Each row is where one point has got to under a steady rotation. How many ticks took it there?
The counts run from 0 to 452.
[-16  -4 -42 -18 -18 -13 -30   7  10  45  -6 -28  -4 -32   8  20  32 -16
  16  -6  -9 -15  13  -4  -8   4   9 -28  17   3  26 -13  12   6 -32]
29
[ 25   9  17  10 -12   0 -16  -5  19   1  -8  20 -10 -13 -12  -8  31  -9
 -62  -4  21 -24  26  -6  13  14  36 -29  11   5  -1  -1  25  11 -18]
332
[-27   3 -22  12 -16   6  -5 -28  14  38 -27 -16   5 -33  14  10  24 -29
  23 -38  13 -24  10  21  -2  13   0 -26 -21  21 -27  -5   7  -7  -8]
121
[ 26   7   7   2  10  -2 -42   7 -11  -1 -17  10 -20 -26 -18  22  21 -22
 -40  33 -20 -27  11  35  17   5  -5 -14  29   6  12   3  31 -10  -2]
242
[-27   5 -27   9  16  -2  -2 -23  -3 -23 -13  -1 -10 -43  23 -19  31 -30
  34  -5  36  -3  -7  21  14  10  18 -22 -12  17  -4  15  33  14  11]
315
[ 10   9 -32   2  39  21  -3   4 -11   9  15  15  13 -19  -4  10   7 -13
   5   3  31 -12  24   8   1  -1  33  -2 -23  38  19  32  24 -14  34]
311
[ 10  -3 -37  23   8  20  19  -4  16  -1  -4 -18  21 -22 -16  -6  -2 -12
 -32 -29  35 -18  37 -15 -13 -19  50 -35 -16  12   0   5  15   9   9]
219
[  1  19  -7  -4 -30 -10 -19   7  17  -2   1   0 -26 -16  -1  19  48  11
   5  -8  32  -4 -17  33   9   1  -3 -20 -44  46  13 -27   1   1 -22]
155
[-11  32  -9  -8 -20  -7 -18   1   1  36 -35 -12 -13 -13  -4   8  30 -12
  29  29 -14 -22  -7  -6  23  20  18 -46 -13  11  26  -4 -10  28 -17]
419
[ -8  13 -23 -19  -4 -16 -23 -15   0  13 -35  -6  -9 -22  -8   4  44 -19
  14  28 -24 -17   3 -14  26  13  17 -49   1   5  28 -10   5  22 -13]
418
[ -8  26  13  -5 -18  13  -4 -30   6  -2   8 -28  -5  -7  26 -29  18 -14
 -30  32  31 -26  27  18   9  28  -7 -10 -48  11   7  20   1 -21   6]
280
[  7   0  19 -12  -8  14  17 -18 -15  11   7  29 -18  11 -22  -7   8 -17
 -27  -2  21 -24  34   8  32 -10  35  -1 -42  27  24  -3  22   7 -26]
104
[  5  16  17   9  21  24 -25   5  -8  28  22  -2 -24  -6  -6  11   5 -12
 -28  37  16 -37  22  27  25  -4  -4  24 -25  22  38  14  21   1 -29]
196
[ 19  27   5   9  -2  -4 -36   3  -2  13 -28  11 -10 -31 -13  30   1 -20
 -18  36 -24 -28  19  37  12  20 -16 -22  11  11  16  -4  19 -28  -7]
243
[ 38   9   2  23  -2  12 -26   8   2  34   1  -4  15 -12 -51  17  -4  -1
 -32  20  42 -38 -13   0   1  26   7  -5  -9   4  -2   1   6  -4 -17]
342
[ 15  11 -19  -9   5 -31  17  -4 -21 -16  -3 -39  30 -24   2 -37  37 -28
  -2  21  24 -27   2  -3   4  -2  14 -24  -8  25   8  19  -5  10   5]
271
[ -4 -16 -64   0 -11   6 -23 -16  -6  17   8 -26  15 -11  -5  23  14   3
 -16  -6  30   1  -3  11  -7 -14  32 -27 -16  22   0 -23  38 -20 -16]
302
[ -1  29   6   4 -16   5 -36  10   6  24 -23  17 -23 -29 -14  31  -9  -6
  -3  30 -16 -22   9  50   5  18 -10 -23  -4   9  15  -8  16 -32 -10]
244
[ -3  26  -4  -3  10  13 -14  18 -11  71   9  -2   5  -4 -39   0  17  -6
   1   0   6 -47  18  14  14   7  13   4 -16  18  11  -2 -19  21 -17]
114
[ 27  18 -17 -20   6 -12 -24  -3 -10   6  14 -25  38 -25 -31  18   5 -14
  13   8  55 -17   7 -15  33  10   6 -27  -9   9   9 -22 -24   1   6]
259
[ 35  18  -8  14 -15 -11  -6  -4  14   3 -28  18 -12 -24 -17  -5  18  -2
 -64  -2  -2 -22  36   6  -3  11  24 -37   2   7   5  -4  19  -8 -20]
333
[ -5  -3   2 -46 -16 -11   1  10  -9  -3   0  -6 -35 -16   7 -10   0 -33
   4  10 -11 -30  42  25   5 -30  31 -17  10  28  29   2  17  16 -11]
368
[-24  11  14 -15  -1  27 -25  -9   7  36   6   2 -24 -14  -5  -3  21  -3
   8   2  36 -28  20  -6  31  14  18  -7 -13   2  -8  11   4  35 -36]
21
[  3  10 -25 -11 -18  -7  13   0  -7 -21  21 -51  -4 -23  12 -17  24  -3
   7   8  49 -15   1   3 -18  -8  22 -20 -33  34  13  -3  -4  14   0]
269
[ 29   5 -25 -23   2 -13 -21  29  -8  17 -19   9   3  -5 -44   6  31 -23
 -19   6  -1 -37 -10  41   9   3  -2 -10  16  28 -19 -13  11  21  -3]
160
[-19  10  12 -12   1  -4 -16 -49 -32   1  -6   3   1 -10 -20 -25  -1 -36
   9  38  30 -18   6   9  40  14  -3 -14 -22 -20  15  -5  23   9 -22]
100
[-13  21  32  10   8  -6   8 -18 -32  -3  -5 -25  -1 -14  -6 -10  10   1
 -12   3   5 -35  24  26  34 -33  45  -6  -5  24   6 -11   0  28 -29]
11
[  1 -20  21   8  -1  29  16   1  -2   5  15  -4 -30 -16   0 -28 -16 -31
   3  20  34 -49  12   0  -9  -1  24  -9 -13  18  30  14  38  -1 -25]
184
[ 13 -10 -10 -11   4  33  -3  18  13  35  -8  25 -41 -12 -37  -2  15 -21
  10  -8  20 -41   5   3   5  12   1 -20   4  31 -15  -4  15   0 -16]
70
[ 28   4   0   8   1   4  -5  -1   2   8 -23  45  -5   4 -45 -11   8 -28
 -26  33   8 -16   5  18  29  13   2 -18 -31  14  17  25  23  -2 -11]
149
[  0  13   8 -27   1   1 -11  -2 -40  11   9 -15 -16   1 -14   5  16   8
 -27  24  -5 -19  30  29   7 -27  56  -1   0  34   6   9   9   7  -5]
13
[ -6   5 -49 -10 -13   4 -25 -10   5  -3 -21 -21 -44 -28   5  -5  36   9
 -15  31   0  -1   8 -10  -1   1  31 -39   5  11  18   1  27  16 -19]
416
[  2  21   4 -15 -30   4 -26   8   6  34  17 -24   4  -4   5  18   5  -4
 -38  18  -8 -31  35  32   2  -7  22 -16  -3  18  32 -24   9 -29 -18]
289
[  3   9 -35  -4  -3  14  -6 -20  -8   0  21  -7 -31  -7 -15 -10  21  10
 -52   9  33 -11  37  16   8 -18  22 -10 -28  20  27  -6  24   9 -35]
106
[  2  15  23 -22 -12  15  -2 -25  -1   0  22 -16 -11  -8  23 -14  21 -34
 -10  31  21 -22  35  22   4  28  -2   1 -37  21  17  20   3 -19  17]
279
[-34  31  -5  18   4 -12  21  -6  -4   2 -32  -3   4 -32  26 -14  19 -19
  34  -7  10 -26  -8  29  20  -8  43 -31 -27  26  -2  11   9  29  -1]
317
[ -3  10  -1  13  26  35  -8   5 -17  21  -5  -8  36  -7 -30  26  -6 -35
  32   4  24 -37  -6   7  18 -20  22  -2 -26  24  17  -1  15  27  11]
308
[  5  23   5  16  -7  -9 -21 -15  -9  -7  -4 -18   8 -59 -20  19 -27 -36
  14   2  26 -25  13  33 -13  25 -16 -14 -14 -16  10 -24  14 -12  10]
439
[  1  11  -4 -33 -31  10 -37  -6   4  26  31 -24   8   2   0  24  20  -4
 -39  25   0 -19  21  27   6   9  18  -8  -3   9  20 -11  20 -23 -22]
290
[ 17  15 -15 -24   0  21 -37   1  -1   8   7  -7  -2  -2 -49 -10  44   5
 -14  34  33 -20 -12   3  30  30   4 -27   4  12 -14  10  -3   4  -7]
66
[  6 -14 -15  -1 -27 -15   9 -10 -27 -18 -14 -25 -14 -26 -35  -5 -26 -13
  -8  10  11 -17  26  38 -15 -24  30 -34  -4  14   0  -5  27  -6 -27]
448
[ -9  13 -11 -15  -4  13 -22 -29 -32   5 -18 -36 -15  -9 -25  15   5  -5
 -37  41  -8 -18  42  21  11  -9  21 -16 -15  15   0   6  11  -3   8]
15
[ 25  -1 -34  -4   8 -11 -11  17  -1  22 -13 -33  19 -27   1  -6  21 -20
  -2  20  28 -48 -36  -2   2  13  -3 -22  33  16 -20 -15  10  15  -8]
78
[ -5  15   4 -33 -36  11 -11  -3  12  -8  -2 -46 -13 -12   9   3   2 -22
  -7  27  -2 -24  42   9  11 -17  11 -27 -25   9  39  -8  -8  14  -4]
370
[ 14  -4 -24 -14 -43 -11 -21  -6   9  14 -10   7 -34 -26 -19  15  18 -17
 -31   7  -9  -9  -1  12 -19  17  14 -37  12   7  11 -22  37  -8 -24]
335
